Rotation paths and how fast each direction turns (deg/step)
Each turn is a multiple of 5 degrees from 10 to 175, or 0.
Each row of a path follows its step; steps can be skipped.
Rotation 1:
step 0: -22 19 36 -12 -10 -24 0 19 -24 65 51 -3 -14 -29 10 -11 2 35 -60 -17 3 48 31 14 -16 46 -51 12 -19 -17 -24 -13 7 15 30 -21 21 2 -4 5 17 6 -71 -34 41 38 9 -9 -29 13 11 -26 -17
step 1: -14 -11 73 -7 10 26 9 -14 -25 -5 30 -10 33 -44 11 10 -16 24 -30 6 11 -29 26 12 28 -3 -18 12 43 14 4 -41 -60 -46 19 -37 25 -41 -28 27 -38 33 3 -12 -40 9 -40 10 -2 27 1 19 55
step 2: 15 26 7 24 17 -7 -31 66 6 -13 24 -40 14 -19 -1 -7 -48 -19 -37 21 -24 38 10 -33 17 -5 34 13 -27 -24 18 -3 9 -45 16 4 8 5 27 -26 -1 3 -31 57 -11 -31 -75 -50 8 -3 5 40 32
step 3: 38 19 -33 -7 -29 -18 16 15 22 54 11 -76 -43 6 42 6 -32 -7 -9 12 28 -4 3 -19 -13 -60 14 22 10 10 10 3 -31 -32 5 47 15 7 -5 -4 25 5 43 -7 15 -26 -9 55 39 38 -40 -8 22
step 4: 51 24 -6 18 -16 -42 -58 -14 -23 20 -25 11 -26 29 -29 1 -19 21 2 -32 -18 -6 -5 -27 -39 -24 2 47 54 -27 3 -2 -42 81 33 -6 -10 -22 20 -47 -28 -4 25 15 -22 -26 4 -22 21 10 7 -16 -14
step 6: 3 21 -34 -8 28 2 13 -8 79 -4 27 -5 21 25 -46 -49 31 0 52 -4 -10 -22 2 20 -33 14 -5 59 -13 -24 -46 28 12 8 -29 -11 12 0 14 -19 13 42 -38 -36 59 -1 -9 -26 14 -38 5 -12 -17
step 8: -22 15 10 -64 -5 -33 -19 45 -2 -6 -33 15 -15 -64 4 -10 31 17 -22 -7 22 22 35 24 26 24 10 3 11 25 -37 19 48 2 -1 -15 19 13 13 -56 -50 3 -28 -3 -24 -11 16 -21 -72 -41 -1 17 -3
step 9: -17 -5 36 -61 6 30 1 -19 19 -8 -8 -17 -12 26 -16 20 -78 -10 -4 -5 30 9 14 17 -5 29 8 -35 -5 21 2 -19 37 -39 47 -7 23 16 -35 22 -20 59 13 -15 -4 7 -10 52 -18 -16 -52 61 -6
step 10: 12 -60 14 -40 -1 -23 -48 -8 15 -47 -6 -58 -2 -14 -10 32 -36 10 -29 0 -49 -29 -7 17 -24 4 17 -52 12 0 19 -34 10 25 13 1 13 -11 27 -23 57 -2 -48 21 16 -34 -45 -21 -13 15 -32 -25 -2
step 11: 19 -8 -3 -5 -15 25 -15 -62 -47 -16 -2 -17 -40 -29 16 5 11 -3 -33 -15 44 33 -6 1 15 7 54 12 13 -54 56 2 -18 -16 -5 28 12 -2 6 -12 85 -29 35 1 23 0 1 42 -35 22 19 13 26
step 13: 28 3 -14 27 59 -8 -39 25 -28 6 8 -1 1 34 5 31 10 19 2 0 14 -14 11 6 12 41 37 10 15 -25 -45 -9 -18 -9 -18 -8 -32 7 -81 78 -7 -16 6 -7 33 30 -24 -4 43 56 22 -15 8
-4 -3 1 -12 -5 -1 -23 8 6 -4 1 -6 5 5 -5 -18 -10 8 4 -16 5 1 -13 -11 8 -2 -5 -1 -9 1 -4 3 -1 0 5 -15 -1 3 -2 -9 0 -11 -4 0 10 -1 8 -6 3 1 17 -1 7 | 170
-7 1 10 1 11 4 -6 -7 -5 -4 7 -4 -14 14 3 -6 9 -4 4 -4 -8 14 -4 11 -10 -15 -3 -13 5 8 2 -5 4 12 20 2 2 4 -6 -3 1 11 -3 -3 -1 -10 1 6 -5 5 9 -10 -7 | 70
3 -2 14 -3 -2 16 7 5 -4 -1 -2 0 -2 -5 -2 3 -22 13 -4 2 6 7 0 -15 -1 -4 7 -10 -1 10 2 -1 -1 5 -6 12 17 -1 2 -16 6 5 -6 3 -3 2 -14 1 -7 12 -5 -4 8 | 45
1 10 15 -3 10 -6 -12 0 8 3 -3 -1 14 12 -5 -6 9 -10 5 -1 13 5 -1 -1 7 2 9 -12 -13 4 9 7 3 2 -12 -4 -2 -9 2 12 -10 11 0 9 2 -2 -14 2 4 2 -15 -1 1 | 100
-8 -6 -6 0 13 11 -2 -10 5 13 1 -2 -3 -1 -7 -4 -1 -1 -7 7 12 -5 -8 -18 4 -2 2 -3 1 -1 -7 -8 1 -9 6 6 -1 1 -7 20 0 -4 24 0 0 1 2 9 -15 11 6 4 0 | 175
-16 9 3 6 3 1 -1 -5 2 -2 5 -9 13 5 -3 -5 8 5 -11 4 -5 -10 4 1 -4 -6 14 1 0 9 -4 14 -2 -7 -2 -3 -5 3 1 -14 26 3 3 6 -9 2 9 -3 4 9 -3 13 -7 | 85
-9 1 -4 -1 -8 10 9 -9 3 2 -6 -8 12 7 -8 6 -11 1 7 -4 -1 -4 -4 6 5 2 -2 5 1 -2 10 -1 -10 15 5 -2 7 -16 8 1 -10 16 6 -7 -2 -6 0 1 6 1 16 22 -6 | 135
Rotation 2:
step 1: 39 24 33 -20 10 62 -13 21 -13 25 -5 24 16 -7 11 12 -10 11 -41 -13 -14 -7 71 25 -2 6 -4 24 0 28 27 -19 -16 -8 -22 1 -11 27 63 61 -32 -3 48 4 -41 28 -44 11 21 -27 23 33 -30
step 2: 3 17 39 -32 29 33 -40 7 28 -41 -34 5 34 13 3 -29 4 -26 -4 16 17 -29 56 -25 -7 23 -40 -32 17 8 -11 -3 -29 40 -11 -84 39 -6 -8 4 29 -5 -22 19 -31 -4 0 -33 19 -38 14 45 -20
step 3: 3 -6 -37 -11 30 -37 -8 -42 -14 -48 12 17 56 13 -17 25 -1 -31 -30 15 -26 -26 23 -30 15 33 39 -37 26 -18 10 55 -39 2 -4 -10 11 72 -6 4 9 5 9 6 3 2 -20 -72 -34 -25 18 -24 10
step 4: 10 -8 -3 -37 -30 -7 -27 -12 -19 20 7 23 24 -24 24 0 4 -49 -18 13 -13 48 10 60 47 21 5 -7 -57 -28 16 -2 -27 11 5 23 -16 64 78 16 1 -18 8 -1 -17 -2 -12 0 23 -47 50 -16 -23
step 5: -15 14 45 -32 29 59 -48 25 -45 15 -32 6 18 10 -24 -16 -47 -2 -7 -39 20 -31 31 -19 29 13 18 16 3 26 11 4 -25 13 1 -8 60 7 46 -2 -25 2 -8 1 -40 5 -10 32 38 -14 62 9 -39
step 7: -11 32 -26 -68 20 -5 10 -27 -13 -17 19 33 39 -11 -4 35 17 -30 -41 -7 -25 22 30 27 7 22 -15 -7 -12 0 18 19 -14 -64 -23 -20 -7 33 11 44 -20 -4 46 27 2 3 -59 -38 -19 -66 -8 -17 16
step 8: 46 -18 34 -27 13 44 -52 -3 -35 -14 -46 -18 -2 -15 -8 1 -7 -45 -4 11 -18 30 26 9 17 -4 -31 0 -18 -26 23 -35 -24 7 -30 -17 6 47 39 -5 45 -25 8 15 6 39 -32 13 9 -54 60 43 -13
step 9: 14 -8 24 1 -4 19 -76 -2 13 -19 -15 25 32 45 -26 19 -31 -17 -11 -4 64 -27 46 -16 16 6 34 -1 54 3 32 44 -45 28 25 7 51 18 19 -1 4 5 -35 0 -9 25 -14 -49 14 -1 23 9 -33
step 10: 0 -10 -12 -23 16 2 9 -29 24 -23 15 90 55 39 24 -48 32 -18 -7 15 -10 -3 28 24 10 26 56 -22 2 17 -22 26 -27 8 7 -27 -12 52 57 12 -18 27 24 10 -4 -13 -3 -9 25 -41 -18 -36 -8
step 12: 14 -24 7 12 -15 0 -25 9 -32 -9 -54 -33 25 -36 -21 39 -66 4 11 7 27 -23 42 -34 5 23 -4 -44 27 -13 14 -16 -57 20 -8 -33 18 15 43 29 17 0 34 31 -36 39 -15 12 5 -46 29 21 -27
step 13: 17 15 -3 -38 -37 21 2 17 32 -51 -13 34 58 7 -2 11 21 -31 -1 -4 37 -29 51 13 -15 32 3 -14 -35 28 41 59 -25 5 6 -3 29 6 20 36 -12 19 13 -1 -8 35 -26 -83 21 -4 14 -5 -7
1 6 2 18 13 -4 -17 -10 -7 6 -3 -6 5 -7 2 9 -15 2 12 7 -9 -7 0 -11 1 3 4 -9 8 6 15 5 4 7 16 3 -2 3 -5 6 4 -1 -11 2 14 -1 1 2 -4 -3 -6 3 8 | 120
3 8 -5 -3 9 -1 14 -3 -13 9 -3 -2 8 -2 2 -6 3 -2 0 -3 3 2 3 29 6 -8 0 13 -5 10 1 -4 17 7 9 -2 4 12 5 10 10 4 0 -3 -2 6 3 -1 -15 -3 -8 2 2 | 110
-4 -7 4 -4 -2 12 -1 8 7 0 0 -4 -20 4 -7 -5 -11 6 -3 -7 6 -5 -7 9 10 7 -8 -10 -1 4 1 4 -15 6 5 -9 -11 6 2 15 -5 8 -6 -13 10 4 -5 6 -17 4 6 8 -1 | 100
-22 -2 9 -6 5 14 8 4 -9 4 3 -2 12 -2 -1 6 3 10 -2 1 17 4 -1 -5 -2 14 7 -4 -1 -2 2 -11 -3 5 0 17 -5 -2 11 -3 -2 10 4 5 4 -13 11 11 -4 -3 -12 0 -1 | 65
-3 -8 -8 -2 -1 -2 1 -2 -11 8 6 20 -6 11 3 3 -2 1 8 8 2 2 -8 -5 16 -6 8 -7 4 -5 -13 -6 14 1 11 0 7 7 8 -1 -15 3 -15 -8 0 -1 7 3 7 2 14 -5 -10 | 65
7 -6 4 -6 3 5 -12 -8 7 -8 -5 8 -3 11 -10 5 3 2 6 -8 5 15 -7 8 -4 -14 8 6 14 -3 3 -11 -1 -9 3 -2 4 -7 4 -6 -2 4 1 5 19 10 -11 9 -2 -10 -16 -2 2 | 35
Rotation 3:
step 0: 30 -46 8 -48 25 -12 16 -23 36 1 12 58 -29 12 8 51 -33 -15 -3 12 -10 -7 -15 25 7 -13 -64 -42 15 0 -39 37 17 24 -17 18 53 42 -28 16 16 -46 23 34 -42 -5 25 48 25 8 -14 -20 9
step 1: 5 67 21 35 -18 -9 0 -49 -31 -22 -1 -30 -12 14 -10 -17 9 -13 -11 16 26 -48 12 -47 18 -6 -36 6 15 -44 -37 -26 31 -52 63 13 28 17 -37 -8 29 -9 26 0 -36 34 -41 -39 -32 -10 4 -23 -28
step 2: 37 -42 12 -5 1 -37 3 -45 4 29 39 45 -6 16 -22 15 -12 -4 30 51 -21 21 31 -37 47 0 4 -44 2 16 -8 -32 -23 -1 -65 15 -6 -25 -5 -19 11 -51 38 45 8 0 -28 38 -32 -16 -36 -13 55
step 4: 69 -29 -14 4 48 -39 16 29 -3 -28 -3 21 -1 15 -8 19 -6 24 -35 8 29 2 23 -9 86 30 -9 29 7 25 -18 -8 -11 26 -60 -5 31 -1 -40 -10 -41 -4 42 -27 17 25 6 -27 -41 -29 4 -43 26
step 5: 10 7 29 12 36 -26 -18 -19 -23 -35 34 -48 5 -18 -33 -23 49 50 3 21 40 41 -49 -7 -23 -7 8 -30 29 19 -39 12 11 -61 -10 36 0 -15 -9 -10 3 5 4 -2 10 -53 -33 19 -3 -43 21 53 -58
step 6: -8 -35 -1 -34 -40 -41 19 60 -14 0 -36 -4 4 -42 -17 -8 -7 -21 8 5 1 -8 3 -17 15 37 -10 -31 25 28 43 -34 17 10 -46 5 -4 -3 -71 -41 -16 20 34 -42 45 -50 -17 -21 -15 31 10 -43 34
step 7: 7 2 56 -28 52 28 -58 -14 -9 -12 -11 -39 7 2 -14 9 18 13 -2 33 17 -14 -32 -23 0 49 18 14 7 15 -19 14 -5 17 40 31 22 31 11 4 -44 62 36 3 26 -23 35 55 18 4 35 70 22
step 8: 3 -27 -17 -3 -29 -40 14 35 -14 -18 1 -7 -22 4 18 20 1 11 17 2 29 19 20 5 -15 -47 -55 -14 10 -52 -23 29 13 61 -5 60 37 -9 -8 -8 -6 2 29 -61 32 -39 -9 8 21 36 59 -67 6
step 11: 35 -26 62 3 5 50 -32 -24 -72 0 4 -5 -11 53 18 -28 26 16 -22 16 -21 -33 21 -55 -10 -49 20 -29 -8 -55 21 -3 19 14 -9 -11 35 17 -6 12 9 -38 17 27 37 14 57 -6 -19 7 -17 10 24
step 12: -1 3 17 -34 44 -67 18 -18 -9 -15 7 14 -18 9 -8 -6 25 -14 -40 -17 -25 50 -39 29 -26 32 -28 27 -1 -10 -35 -15 -48 55 -21 21 37 2 -1 -9 64 -54 18 -12 -22 58 -24 12 -15 -4 8 -43 5
step 13: 35 -12 -30 0 28 -4 18 -35 -52 -7 28 7 -4 29 33 -27 18 30 -11 -6 54 -59 -3 -46 -18 -16 19 -5 59 -12 -16 -21 44 -19 -38 -33 -35 27 -57 -15 33 17 -11 21 29 37 4 -22 -23 -42 4 18 -19
11 5 -8 -6 3 -2 -4 7 2 9 -5 -6 9 12 -4 -4 -17 6 -10 -2 -1 -16 -6 9 8 -1 9 -1 8 -13 9 2 0 8 2 -2 -2 -14 -1 -7 -1 -11 7 18 0 -16 2 -4 -7 -8 5 3 9 | 155
8 -1 -10 -1 18 -2 9 11 7 -16 0 17 -1 -1 2 11 2 7 5 -12 8 -6 2 12 -8 -6 -5 6 4 -5 -11 11 9 1 -1 4 2 3 3 2 -3 -6 -1 0 0 12 3 -6 -6 -10 17 2 -12 | 85
4 -8 -2 13 6 -7 11 -5 16 14 -15 8 -9 4 7 -1 1 3 -13 10 -3 4 0 -5 -8 4 -4 -12 5 -13 -9 -5 -7 -4 11 -12 -1 1 -9 -4 -3 1 -3 17 -2 12 -6 -3 4 2 -8 0 -6 | 25
-8 9 -3 9 12 2 7 -4 4 -11 -6 -8 12 4 0 6 -19 1 -2 6 -11 -10 -13 0 -1 7 -11 4 2 1 4 -7 8 7 -2 -10 -5 8 -11 9 4 17 4 -12 -3 7 2 9 -4 -12 -5 -4 5 | 120
-14 7 2 -8 -11 6 -1 7 6 9 -1 3 -9 -8 1 11 0 5 9 14 -8 -10 5 7 0 2 2 2 10 -7 -9 14 9 6 2 4 7 -11 -5 -11 -2 19 13 -2 -6 -2 3 2 14 5 1 6 -6 | 40
5 1 -5 -9 5 12 4 -4 -5 -2 3 11 -10 -6 2 13 5 -2 5 -2 -2 -6 -3 2 0 13 -8 -2 0 -2 26 -13 2 -7 -8 -2 -17 4 1 -9 -2 7 -5 14 2 -2 -8 3 8 9 12 7 6 | 100
-4 19 -3 -10 10 1 -3 0 6 8 4 -14 -5 -4 -2 -4 4 12 5 -8 7 13 -3 -11 7 -17 -4 4 4 -5 -7 -9 2 -1 -11 -7 -11 -4 -11 0 1 -5 4 4 -13 2 -12 3 8 -1 7 -15 -6 | 95
10 3 2 -1 1 8 -3 -8 13 6 -16 -6 0 -15 3 -1 -3 -10 5 -4 10 0 -4 2 -19 -14 -6 -3 -9 -4 1 -2 3 7 8 12 -1 11 6 -3 -13 4 5 -5 2 -11 4 -5 9 -7 0 -7 16 | 35
Rotation 4:
step 1: -19 -12 0 6 -33 34 -25 -49 -36 -21 -14 28 26 -6 -16 -29 -14 -2 -31 11 -34 -17 -12 -38 -1 16 64 -15 27 -22 27 32 59 -8 35 33 -29 17 -15 47 4 -31 11 -41 -53 -3 21 -22 -37 -14 -43 13 -15
step 2: -55 -38 14 -24 33 23 -3 -24 32 51 -12 22 16 -19 -16 -42 -46 26 32 13 -20 -10 -1 23 16 -53 38 9 -29 -22 -26 52 20 19 -61 -60 -16 -1 -37 8 4 18 5 -5 14 -31 20 4 5 28 10 29 -4
step 3: 0 -45 -45 8 16 -21 -22 14 37 -5 13 18 31 -26 -25 24 -46 19 86 -15 26 12 -21 25 -25 7 36 6 57 -9 54 -10 -7 12 -34 24 20 41 26 6 -28 -34 27 8 16 -3 -11 13 -22 -22 -2 -19 52
step 5: -31 -17 -53 38 9 31 -1 -27 26 -20 24 22 11 -29 1 -46 -33 -28 -5 17 24 -1 2 31 -2 -24 -24 -15 -49 -38 -27 -21 -16 -1 -18 -61 -25 -16 -25 56 41 -38 -3 -19 7 -10 20 -56 24 -37 -30 16 22
step 6: -26 1 -19 13 15 0 7 -37 12 9 -46 13 57 -15 -19 34 -54 -14 4 -11 -20 -24 -11 -16 -18 32 -19 -12 31 -36 37 17 11 67 -33 55 -1 -5 -27 -16 12 -4 44 27 -37 20 4 -31 -28 -8 -13 56 46
step 7: 7 -46 -18 14 -21 19 -19 -36 2 76 -13 8 -40 -44 4 -40 11 37 11 -3 7 42 2 22 -2 8 11 -53 15 -10 -16 -8 32 10 -23 15 0 -43 0 -15 -55 0 36 -41 -15 -44 47 28 -46 30 9 17 3
step 8: 14 28 17 -26 -19 21 -31 19 50 -46 47 12 25 -70 10 -7 -61 -7 0 8 -6 17 -47 44 -15 11 54 -6 -6 -16 -6 12 16 -22 -19 -27 27 -14 -4 70 -4 -40 31 -23 -8 0 8 -17 -28 -23 24 -15 4
step 9: -58 4 26 16 23 -8 -64 -3 13 0 -12 -22 4 -5 2 8 -56 33 52 36 18 -67 -10 -9 -6 4 0 -23 8 -50 -14 40 13 28 24 19 -71 -1 25 15 -1 -19 -12 24 -3 10 -3 16 -24 -30 -35 44 -14
step 11: -19 14 -4 -23 -7 -1 20 22 58 -23 -35 -16 -12 -71 -25 22 -29 2 -14 -17 5 15 0 -35 -42 -2 13 -48 3 -18 -22 -65 -4 27 -55 15 43 23 33 32 26 -19 18 36 -8 -40 32 -21 -18 -12 22 18 29
step 12: -2 -34 8 36 42 -4 -2 -39 -18 12 11 -4 -10 -37 -46 -11 -39 23 -20 29 -22 -4 -43 -22 11 27 -17 -82 20 -6 -16 -8 7 -31 47 9 -25 -19 23 33 -22 -31 -6 -38 -30 33 47 -1 -9 -23 -49 10 27
step 13: -38 -50 12 -5 19 23 -8 -43 30 6 -11 19 22 -31 50 -16 -24 -33 -22 8 -51 -7 -23 18 -37 -46 24 43 14 -25 -66 40 -8 9 -7 12 -10 -29 -46 15 -20 22 24 -20 -32 0 0 -50 -45 -5 -6 -18 -6
9 2 -14 0 9 7 -6 1 -19 -15 -3 0 6 -1 -9 -8 -9 -11 -8 12 -2 13 -12 3 8 7 -2 20 16 6 2 5 -1 -2 -8 7 1 -6 8 5 3 -6 1 -1 -1 -7 -4 0 -1 1 1 -7 3 | 155
-12 -9 -2 5 0 -12 -11 7 -10 7 12 -1 0 9 -7 5 -1 -2 -11 6 0 -11 9 13 8 2 -6 -5 -7 8 -4 7 3 -2 -7 -10 9 -9 12 0 -7 12 -1 -4 -1 -12 18 6 5 -3 -4 1 12 | 145
-2 -2 0 -2 -18 -5 3 -1 5 10 12 1 -2 -3 1 0 7 -1 -6 14 1 -5 0 -3 1 -11 -5 9 11 -9 5 5 -12 -8 -7 10 -15 6 17 -16 -1 -2 12 -6 3 9 4 -13 -4 7 8 1 7 | 110
-13 6 -1 -8 0 7 -5 5 2 -6 6 0 7 5 22 -4 -3 -8 -5 9 10 -8 -10 7 -4 3 -8 13 -4 1 0 -17 -1 0 14 -4 -7 7 -3 -14 -10 -5 2 -1 -10 -10 0 4 -2 -10 -15 1 -6 | 80
-10 0 0 -8 -10 -2 -7 -8 -5 -15 -2 -7 3 7 -2 13 -4 7 1 -5 8 -4 1 -10 5 -9 9 1 3 -7 11 -8 10 -11 0 18 10 -9 4 -1 1 6 -10 10 -16 -3 -1 -6 -3 -10 10 13 2 | 140
-8 -4 5 -7 -9 2 -14 6 -7 -10 1 3 -8 -2 -7 -11 -15 -14 0 -5 5 -1 5 -14 2 9 -5 -8 -14 5 -5 4 -8 -6 0 4 -3 5 0 7 -12 -3 -2 -16 -1 18 -1 -10 6 -5 6 -3 -11 | 95
-3 4 -4 -2 -16 2 7 4 -11 -5 -9 -1 10 -2 -9 4 5 3 5 9 -6 -3 2 -3 -10 24 0 -12 7 -5 -7 10 13 -1 5 7 -6 13 9 -9 4 6 0 4 4 6 2 15 1 -10 -10 6 -1 | 135
